The same turns and mirrors carry the whole set onto itself and the rows of a family onto each other. Which other rows belong to the same family as each row named below? List them in the order they appear above.
These 30 rows form 5 families of 6 rows each.
Lilu: [ 16.4  18.5  41.1 -14.9  -9.0  19.0   7.4  -8.5   0.7  -5.0   0.6 -18.4
 -10.3  23.4  -4.2   9.7   5.2   1.4 -13.5 -16.5]
Vefa: [ 12.1  24.3  -1.2  19.1 -10.0   8.8  -1.2 -17.2  -9.7 -12.6  -4.0 -30.1
  -7.1  -7.7  -4.4  24.1  11.4  26.1 -16.6  -3.6]
vib: [-19.0  27.3  12.0  -1.6  15.9  22.8  -3.2 -11.9  14.1  19.0 -10.8  -6.2
   0.6  -1.5  -5.4 -12.6   2.3  10.7 -32.7  10.7]
podeb: [-11.6   6.0 -10.5   5.1   4.2 -13.8  -7.3 -22.7  -3.3   3.8 -16.0  20.4
 -13.5 -14.0  -0.9   2.0  -5.4  -2.8 -19.6  18.7]
konu: [ 12.0  35.2  32.7  -3.8  -3.1  14.6   9.0  -5.1   4.6  -8.2   0.0 -15.4
  -8.1  39.2   2.5  13.6   6.4   6.6 -11.8  -8.7]
Teka: [-12.1   7.7  30.5  -0.9  -9.5   7.6  -4.3 -20.7  29.1 -12.5 -19.9  21.6
  -5.9  -2.3   4.2  -6.8 -10.2  -8.5  14.4   5.3]
dem: [-19.0  30.3  17.3   1.8  10.9  40.8  -6.5 -21.4  20.1   4.5 -19.5  -9.5
   5.8  -4.2  -3.8 -10.7   4.8   0.2 -18.4   6.9]
beli: [ 12.8  27.7   2.9  22.5  -6.9   7.6  -4.6 -28.3 -10.1  -3.3 -10.8 -11.6
 -12.6  -3.2   3.0  31.4  12.7  31.0 -17.8   0.3]
Til: [-15.4   4.0 -11.8   8.3   9.1 -18.3  -8.6 -19.0  -0.7  -5.5 -20.8  10.5
   0.6 -11.5  -1.0   7.6  -0.9 -13.0 -21.6  11.4]
loto: [ 15.1  16.1   4.3   2.2  -9.2   1.0   5.1   5.2  -9.7 -29.0  -0.5  29.0
   2.5  20.7  -2.4  16.0  -7.3  10.4   0.9 -17.2]
kuves: [ 11.0   1.3  -3.4   8.0 -26.3   6.5   4.2  -0.7  -8.8 -34.0  -2.8  14.8
   1.1   5.1  -7.3  15.7  -3.5   9.4   3.5 -17.9]
dida: [-15.6   1.0  31.2   5.2 -10.9   9.4   2.7 -21.1  29.0 -14.2 -14.5  23.3
   0.8  10.8  -0.4  -3.9 -13.5   4.4  12.0  11.0]
murim: [  4.4  -1.3  28.2  -8.5  -5.3   0.1   1.8 -20.8  25.7 -11.4 -12.2  24.5
   8.0  12.4 -16.1  -3.2 -22.6   3.5   0.6  12.1]
Rem: [-15.5   6.5  32.0  -2.0 -13.6   5.5   5.5 -12.6  27.0   1.5 -15.4  28.2
  -7.5  10.4  -1.9 -13.5 -12.9   3.3  -3.8   9.1]
det: [  9.5   7.2   4.3   8.6 -17.6  12.8  -1.3  -0.7  -6.3 -24.0  -3.7  34.9
   3.5  10.8  -2.8  17.9  -5.2  14.2   0.0 -24.1]
Fiz: [-12.4   4.8  -5.7  12.8  15.0 -14.7 -14.1 -28.2  -7.8  -5.3 -10.7   6.3
  -9.2 -12.9  -1.4  11.2  -6.9 -11.8 -12.4  14.5]
fop: [ -0.4  31.2  34.7 -14.7 -17.1  18.3  -0.1 -10.4  12.0 -12.3  -4.5 -14.9
   2.0  16.5   7.6  14.6  13.5   0.3 -29.4 -23.3]
Rek: [-21.8  23.8  14.4   4.5  20.9  36.7  -4.6 -15.6  12.6   3.4  -8.4 -12.2
  11.7   4.8 -10.4  -8.5   0.9   2.5 -26.5   6.2]
Boso: [  6.6  29.5   2.4   9.0 -13.7  -1.2  -8.2 -25.7  -5.4 -15.5 -11.3  -8.6
   0.5 -16.1   8.4  30.4  16.1  23.2 -31.5  -9.0]
Tiv: [-19.3   3.0  33.4   3.3 -12.6  -3.8   5.3 -14.5  32.8  -8.2 -24.0  19.0
   2.3  10.4  -1.1  -5.0  -8.7  -1.3  -0.6   7.2]
pob: [ -1.0  20.1  16.8 -11.8  19.7  23.9  -2.2 -20.8  22.8   6.0  -8.4 -15.3
  14.2  10.6 -17.5  -6.1  -6.5   9.2 -26.4  14.3]
biv: [ 16.4  37.8  -1.0  24.0  -1.9   5.5   2.9 -19.9 -15.8 -11.3  -8.5  -6.4
  -2.8   4.8  -4.6  27.2   7.3  31.6 -19.2   3.2]
pugo: [  3.5   9.4   9.8  -8.1 -29.4   3.3   0.3  -6.9   4.4 -32.3  -8.6  27.6
   8.3   2.3   7.9  19.2   3.0   6.3  -9.2 -23.7]
suba: [-10.6  14.3  -6.6  10.0  11.7  -1.8 -17.9 -26.3  -5.4  -7.0 -18.8  11.4
  -6.4 -24.9  -2.6   5.7  -5.2 -15.8 -13.2   8.4]
Kes: [ 20.5   0.6   4.1  -5.8 -17.5  10.3   5.4  -1.9 -16.6 -25.1  -2.5  26.7
   2.1   3.4  -8.3  13.7  -3.4  10.1  -2.4 -20.2]
tizo: [-22.6  24.1  12.0   5.6  15.5  23.4  -1.3 -11.5  22.5   5.9 -19.6 -12.5
  15.4   0.1  -7.7  -7.4   5.9   9.5 -31.2   7.5]
Bama: [  8.1  25.2  34.4  -7.9  -2.6  20.9  -0.3  -3.2   5.1  -1.0   2.4 -15.8
  -9.7  30.9   5.6  12.6   7.4  -2.5 -14.5 -21.8]
Nofi: [  7.0  21.6  34.3  -3.3 -16.7  20.0   6.1   0.8   6.1 -15.1   1.6 -24.5
  -5.1  25.6  -7.0   8.6   3.1  -0.9  -8.2 -21.3]
Vutam: [  5.8   6.2  -9.5   2.0  12.4 -11.2  -9.4 -34.1  -0.7  -2.9 -12.8   6.4
   1.6  -7.6 -16.2  11.6 -12.2  -0.3 -22.4  23.1]
suk: [ 21.5  23.9   5.6  11.1  -6.8  11.9   2.6 -24.4 -13.9  -5.3  -6.9 -15.1
  -5.2 -11.5  -4.0  23.3  13.1  34.5 -19.2  -0.6]

Same family as Fiz: beli, dida, det, Rek, Bama
Same family as Vutam: murim, fop, Boso, pob, pugo
Same family as Tiv: Lilu, Til, Kes, tizo, suk
Same family as loto: konu, Teka, dem, biv, suba

